One vector is turned by the same rotation once a tick. Each row is the vector after some number of ticks, and that number follows the row.
The counts run from 0 to 412.
[168  96  95 156  91 128 118 129 136 146  89  97 108 159 178 165 129 168
 114 116 127 129 136 142 132 117 114 126 151  74 103 149 137 120 143 155
 182  89 148 155 132 110 136 154 125 102 125 113 132  92 131 116 110 182
 138 109 137 154 149 104  98 185 122 109 102 152 142 130 112  60 102] -> 28
[133  77 122 159 119 125  99 127 136 134  91 124 119 149 143 145 132 134
 133  99 129 154 101 130 141  82  85 148 129  91  97 119 113 146 122 155
 142 129 115 124 120 125 157 192 123 173 130 116 146  84 106 135 116 193
 148 124 131 139 175  90 104 119 153  91 118 166 170 117 140  66 141] -> 406
[150  85 109 159 105 147 107 140 128 146  62 106 127 146 171 137 120 156
 125 107 116 136 123 139 144  85 123 138 133  73  95 122 105 113 148 141
 154 108 155 145 139 116 122 146 120 137 119 142 128 111 129 133 105 187
 128  91 110 169 119 111 113 178  99 108 103 148 163 102 107  48 134] -> 40
[147  73 125 119 156  89 121 191 102 131 123 109 133 163 125 159 153 114
 125 164 125 128 120 160  98  84  82 162 126 100 130 141  77 160 124 106
 122 125 119 125 142 171 125 152 124 155 116 101 133 117 106 120 132 139
 138 148 148 127 173 143 143 144 153 137 102 104 152 143 131  39 153] -> 234
[135  98 107 181 120 102 106 160 102 127  98 113  84 144 154 172 137 146
 138 120 122 143 109 130 127 100 112 123 133  51 122 137 129 137 157 124
 167 130 116 147 116 106 183 155 108 135 134 108 179  85 133 132  97 191
 150 114 153 159 162  85 101 142 130 113 126 159 165 143 103  73 120] -> 383
[130  44  86 188 131  98  75 176 137 121 110 114 117 143 124 154 150 147
 128 128 106 141 121 163 113 105 125 129 135  92 125 120  95 153 127 105
 138 115 135 144 132 121 142 169 107  98 132 109 148 134 132 142 128 172
 140 102 151 129 152  96 108 181 135 106 103 154 143 136 141  59 115] -> 360
[186  85 130 134 125 146 115 124 122 162  95 120 128 133 170 130 128 137
 121  88 112 111 114 148 124  72 121 126 141  70  92  97 126 121 136 156
 205 121 144 123 116 135 123 144 140 151 140 102 158  85  93 118 103 181
 133 133 148 149 156  88 115 146  99 111 113 155 185 118 101  68 121] -> 14
[143 111 138  88 130 121 124 132 126 150  99 101 168 191 145 154 133 136
  91 135 113 127 117 123 132  42  99 121 109  91 126 104  76 168 126 136
 158 123 145 131 170 159 106 150 109 169 115 159 116  89  87 113 145 123
 109 137 130 107 134 130 151 137 130 126  82 100 133 122 143  56 110] -> 178
[125 117 109 146 115  82 136 177 147 135  82 110 120 182 114 183 146 153
 135 191 103 133 128 134 139  79  79 126  87  87 141 144  85 160 135 147
 161 106 127 124 165 134 150 176 102 145 137 163 140  73 135 122 114 160
 133 113 114 124 147 134 127 134 151 128 123 140 115 135 145  52 104] -> 133
[130 109 111 163 127 121  91 129 121 132 117  93 114 133 124 140 115 139
 134 103 117 127 100 141 111  81 123  82 109  52  99  83  91 143 118 107
 185 129 167 120 123 119 149 165 105 106 111 122 136 114  86 126 100 180
 127 122 154 121 153  56  85 169 150 139  77 147 134 118 111  79 129] -> 385
[150 131 153  95 141 141 110 155 102 133 134  89 121 167 165 189 111 124
 100 135 127 100 121 134 132  62  97 116 119  59 149 112 103 162 157 125
 187 152 141 120 138 163 125 163 115 170 107 126 146  78  75  84 139 165
 122 137 133 129 142 114 131 121 125 165  81 118 133 131  86  84 133] -> 186
[148  52 130 146 150  91 105 154 122 129 136 115 121 165 145 153 133 124
 107 131 130 146 123 159 118  92 100 129 119  81 108 135  97 161 108  92
 165 141 137 125 107 146 134 158 110 122 143  83 173 116 103 149 134 161
 151 138 170 125 159  90 140 145 154 142  99 118 157 161 129  68 130] -> 316
[142 116  95 164 103 123 108 124 121 148  83  83 115 142 172 169 133 154
 101  95 132 120 127 107 135  76 124  94 139  59 104 129 121 121 156 149
 199 110 142 164 123 105 156 160 100 127 109 145 141  90 106 125 118 187
 131  95 135 166 117  79  78 176 130 124 101 137 124 121 106  85  88] -> 396
[124 117  96 112  94 158 113 162 119 126 109  86 109 154 146 167 131 140
 124 144 132 112 132 145 126  78  76 137 143  80 126 143  91 138 159 147
 159 119 143 135 148 142 150 185 109 141 112 161  92  96 111 108 128 187
 103  97 116  98 137 143 113 141 129 135  74 126 109 137 104  63 135] -> 169
[117 124 118 129 124 124 111 183 146 140 105  90 130 158 120 159 129 134
 148 147  95 103 108 148 136  60  86 102  91  64 135 107  85 164 139 136
 210 126 138 126 147 143 131 168 126 158 108 174 120  72 100 118 136 159
 108  99 140 107 112 113 117 130 111 167  99 126 105 110 113  68 110] -> 146
[143  91 118 106 126 126 101 167 123 133  87  93 149 190 160 194 153 147
  88 145 135 134 146 115 143  78  88 149 156  95 137 166 111 146 147 140
 130 103 109 152 165 132 125 169 102 172 121 142 133  95 122  85 127 153
 123 122 111 135 141 162 124 136 147 128  91 131 143 160 134  38 113] -> 180
[167  67 118 165 133 104  98 163 107 131  99 132 120 147 164 140 129 128
 135 115 120 135 106 120 127  84 122 155 144  82 102 117 116 156 143 128
 122 118 109 137 131 126 149 141 123 150 133 102 177 115  96 134 115 189
 148 140 135 142 168 115 111 147 150  90 123 162 193 137 138  44 127] -> 363
[139  95 119 117 148 127 125 148 105 151 112 109 155 137 168 110 140 116
 119 122 137  91 115 161 132  75  82 149 136  81  94 115  79 142 145 127
 160 116 132 160 113 140  98 154 103 137 119 100  93 120  89 149 133 173
 123 124 142 137 124 140 106 174 116 122  88  95 167 108 111  25 119] -> 279
[120 136 125 122 128 117 158 162 110 129  91 101 118 167 151 183 133 142
 127 160 117 111 116 123 138  74  96 100 114  67 159 152  93 149 162 118
 182 127 152 151 139 144 137 166 118 159 109 167 116  78 108 117 122 149
 121 110 119 144 117 128 124 151 114 165  77 115 107 132  94  66 106] -> 173
[147 106 128 167 102 123 114 116 121 137 109 105  84 154 145 167 126 143
 129 120 147 153 117 129 132  95  78 125 131  71  93 129 118 123 130 134
 159 127 136 130 132 116 182 159 115 121 129 116 156  78 122 122  94 200
 144 136 135 142 182  90 124 135 175 111  84 153 145 137 101  76 151] -> 410
[150 116 109 138 101 133 112 189 112 136  87  92 105 149 160 175 130 129
 116 144 122 105 141 142 139  89  85 122 146  86 154 152 120 162 166 175
 169 113 112 143 156 126 153 177 113 172 127 147 138  76 127  92 115 187
 133 104 117 134 145 136 118 119 114 130 118 159 147 146 112  58 103] -> 141
[175  85 116 141 113 122  74 119 141 161 120  91 127 140 155 142 125 140
  87 115 120 141 122 123 135  68 130 120 138  80  89  96 125 134 137 131
 145 109 121 140 143 138 143 146 103 128 132 109 147 103 105 104 110 184
 146 143 152 119 175  77 112 138 155  83  86 142 182 139 135  70 131] -> 378
[190 148 105 128  95 137 100 111 142 163 131  88 109 152 152 153 128 146
  91 150 101 123 150 123 132  63 108 122 121  72 111 112 111 135 141 167
 152  98 156 101 167 157 149 152 113 148 132 136 135  86  88 107 120 186
 131 134 138  93 180 129 147 101 166 107  91 143 145 130 129  59 128] -> 112
[184 137 117 151 125 115 137 106 117 165 123 116 118 135 172 146 137 150
 116 113 114 132 112 127 111  77 133 107 127  62 106 117 111 121 132 147
 191 115 156 137 115 127 125 122 127 122 130 106 160  92  90 123 108 171
 136 146 148 166 155 104 105 170 131 125  84 147 175 109 110  67  95] -> 2
[137 105 124 143 129 115 112 156 124 140 120  95 116 152 172 158 130 152
  97 102 134 109 127 149 126 106 137 101 131  63 118 133 110 143 142  88
 171 138 169 163 108 120 127 146  99 102 119  97 153 109  89 130 149 161
 126 120 151 145 112 101 112 199 111 157  74  91 125 143  89  84  94] -> 314
[165 110  70 150 106 116 119 123 114 158 126  85 107 129 176 156 119 168
 102 111 119 126 143 136 123  97 129 119 151  62 114 139 112 132 152 147
 165 105 162 161 113 111 143 150 101  94 119 107 136  99 102 134 112 185
 141 103 155 138 138  97  84 175 147 105  80 126 134 127 127  72  97] -> 353
[172  78  87 159 119 135  73 127 146 161  96  88 148 140 165 148 132 162
 102 102 109 128 110 116 141  66 139 122 140  75 101 104 125 120 142 147
 159 100 137 158 125 113 119 136 104 116 127 125 153 115  88 115 118 178
 128 118 149 139 146  82  95 175 132 104  79 131 166 120 140  64  99] -> 377
[131 136 107  88 136 126 141 130 125 152 139  63 117 172 134 186 131 148
  88 150 115 113 122 146 109  75 112 102 126  78 157 130  84 153 141 129
 179 127 175 131 145 155 116 175 104 130 114 120 109  90  96 103 142 147
 122 124 138 118 137 117 135 152 135 159  63  93  92 131  96  72 106] -> 201
[159  95 101 102 146 105 146 169  93 132  98 102 130 170 174 175 153 139
 103 158 126 113 145 143 124  71  98 156 160 106 132 170  87 168 163 138
 134 100 115 152 150 137 118 158 108 154 130 110 134 101 117 109 143 145
 136 120 117 145 152 170 120 145 138 110 118 109 145 144 130  46 100] -> 223
[125 105 101 133 107 114  84 200 129 115  69 101 135 186 129 181 151 160
 142 175 122 135 117 130 136  70 105 123 113  73 134 134 104 141 148 118
 140 110 140 119 174 135 140 156 104 147 118 179 129 113 133  99 117 167
 123  96  99 136 134 136 124 155 111 137  86 141 126 139 127  32 151] -> 149
[169  78 104 134 112 106  76 133 151 158 112  97 137 184 126 159 129 165
 108 161 110 162 143 108 153  77 115 111 106  92 108 125 110 158 112 127
 138 100 150 103 179 138 146 164 115 123 131 138 176  88 112 114 123 168
 148 145 140 113 178 114 140 133 171 113 106 156 142 167 163  52 127] -> 93
[169  79 130 143  92 141  65 137 140 142  95 104 120 165 166 154 117 140
  97 113 129 146 141 139 139 100 101 135 141  98  95 137 138 138 121 146
 158  97 124 107 149 127 152 178 123 126 148 130 164 105 116 113 111 180
 152 137 141 124 165  97 145 131 151 107 103 159 169 159 141  73 156] -> 54
[176  63 104 151 126 139  80 117 139 177 125  90 147 148 152 130 140 157
 101 106 110 140 117 154 125  78 140 126 140  90  90  96 115 130 108 124
 164 102 161 123 122 133 112 137 123 114 133 110 142 117  88  95 109 163
 119 136 163 128 176  86 113 166 131 100  92 148 162 124 144  63 130] -> 10
[142 106 106 152 124 126 116 131 132 146 118 101  97 126 139 135 131 157
 144 107 106 131 113 167 102  92 111 104 109  49 106 113 102 128 123 133
 209 121 176 130 108 117 122 164 116  97 121 120 130 100 120 128 106 182
 114 127 162 133 150  83 103 173 116 129  77 151 134 104  93  62 128] -> 17
[143  67 116 161 115 137  75 134 157 159  98 112 158 142 131 125 133 142
 132 115  95 138 106 151 137  67 127 114 102  93  82  96 101 130 115 150
 176 123 167 113 127 128 102 163 138 124 130 135 130 108  94 147 121 162
 119 132 157 114 138  85 119 167 125 116 101 139 151  91 132  51 136] -> 37
[117  95 112 114 119  91 128 177 126 131  93  96 115 204 129 198 145 147
 125 178 120 150 126 135 127  82  82 126 103  95 153 159 102 154 120 108
 147 112 136 129 148 144 138 186 106 138 123 142 128  85 122 118 132 144
 127 132 125 128 153 130 136 155 174 143  99 117  97 164 134  51 145] -> 176
[166  94 107 133 132 136 110 129 114 139 117 106 129 117 188 136 117 133
 105  86 121 100 124 142 135  75 148 134 144  72  98 106 107 134 161 138
 181 135 151 165 108 135 129 127 119 148 118 104 163 106  79 127 124 186
 151 116 141 137 132  99 100 179 123 114  91 126 166 109 109  74  82] -> 338
[169 110 123 135  98 142  98  99 128 160 110 109 124 150 168 134 121 159
 116  97 114 141 122 130 131  80 129 121 111  54  82 105 115  99 131 152
 173 104 175 117 139 130 136 145 127 130 116 134 131 102  95 129 123 194
 122 124 123 141 146 100 119 155 130 110  74 152 168 121 118  42 154] -> 41
[138 105  96 101 153 110 134 184 108 132 144 102  88 147 168 192 144 138
 109 157 125  94 131 176 105  95  94 139 147  87 146 177 118 172 161 115
 148 117 128 152 130 150 141 185  99 134 122 113 128  98 121 113 127 166
 132 116 155 119 165 148 106 128 137 143 104  99 117 151 108  65 105] -> 227
[144 102 114 115 155 127 114 197 123 134 136  79 139 147 136 176 146 145
 116 157 122 107 121 150 107  59 118 109 130  66 147 118  91 153 144  91
 149 139 156 154 144 176 108 147 100 127 112 125 115 130  97 101 137 138
 114 112 133 120 132 120 104 191 116 163  65  98 122 137 106  47 116] -> 232
[184 150 139  83 146 110 154 114  94 158 123 102 119 168 175 184 125 133
  95 143 114 120 128 125 132  53  94 133 114  72 130 131 100 154 151 158
 167 135 127 142 138 150 116 145 123 187 122 123 138  76  81 104 138 149
 145 141 125 139 143 146 157 106 145 136  96 108 150 140 121  55 105] -> 198
[147  85 105 146 106 107 118 123 150 149  95  93 126 177 144 157 128 179
 110 127 101 147 127 142 140  97 131  92 112  65 104 129  91 121 121 122
 181 122 185 131 136  90 128 169 112  98 130 163 140  87 124 126 122 157
 124 123 148 145 128  89 103 185 128 148  86 147 106 140 120  65 125] -> 48
[163 112  98 108 133 124 135 165 112 158 103 105 139 156 195 149 148 128
 110 121 123  91 114 153 138  87  86 136 147  82 119 164  96 160 154 158
 175  92 131 167  95 135  89 144 103 145 117  94  99 106 103 117 130 153
 127 127 156 137 123 134  97 183 115 115 108  90 144 125 115  50  85] -> 267
[157 149 105 123 112 119 129 120 153 155 104  81 127 147 151 159 118 142
 123 134  78 108 129 127 143  73 129 103 121  55 142 117 103 157 145 179
 204 116 155 135 146 124 121 160 120 158 120 156 141  68  96 111 129 151
 135 110 135 132 131 114 129 125 113 141 106 149 127 111 123  74  80] -> 115
[139 107 119 148  87 152  96 128 128 143  90  99 123 156 162 155  93 147
 137 117 117 145 130 144 136  91 129  92 104  60 104 107 108 128 143 123
 190 130 180 136 122 116 150 166 129 130 133 148 151  97 105 123 113 182
 121  94 124 142 128  76 121 169 104 151  70 142 111 122  95  70 138] -> 60
[182 108 116 140 112 120 101 103 138 171 130 113 104 155 154 152 123 154
 106 121 121 120 127 149 120  87 101 123 131  70  90 122 119 146 118 153
 200 114 142 110 127 129 141 173 143 112 136 103 147  70 106 135 105 186
 143 150 183 110 186  73 132 132 153 116 112 155 145 136 114  75 119] -> 30
[133  90 114 120 155 105 118 209  99 123 120  93 108 182 146 198 159 142
 113 169 128 114 134 153 107  97 108 134 130  79 166 159 109 150 145  91
 161 131 131 148 141 159 129 146 120 138 117 121 132 124 115  96 129 158
 134 109 134 156 146 132 118 155 104 171  98 108 133 144 103  56 125] -> 231
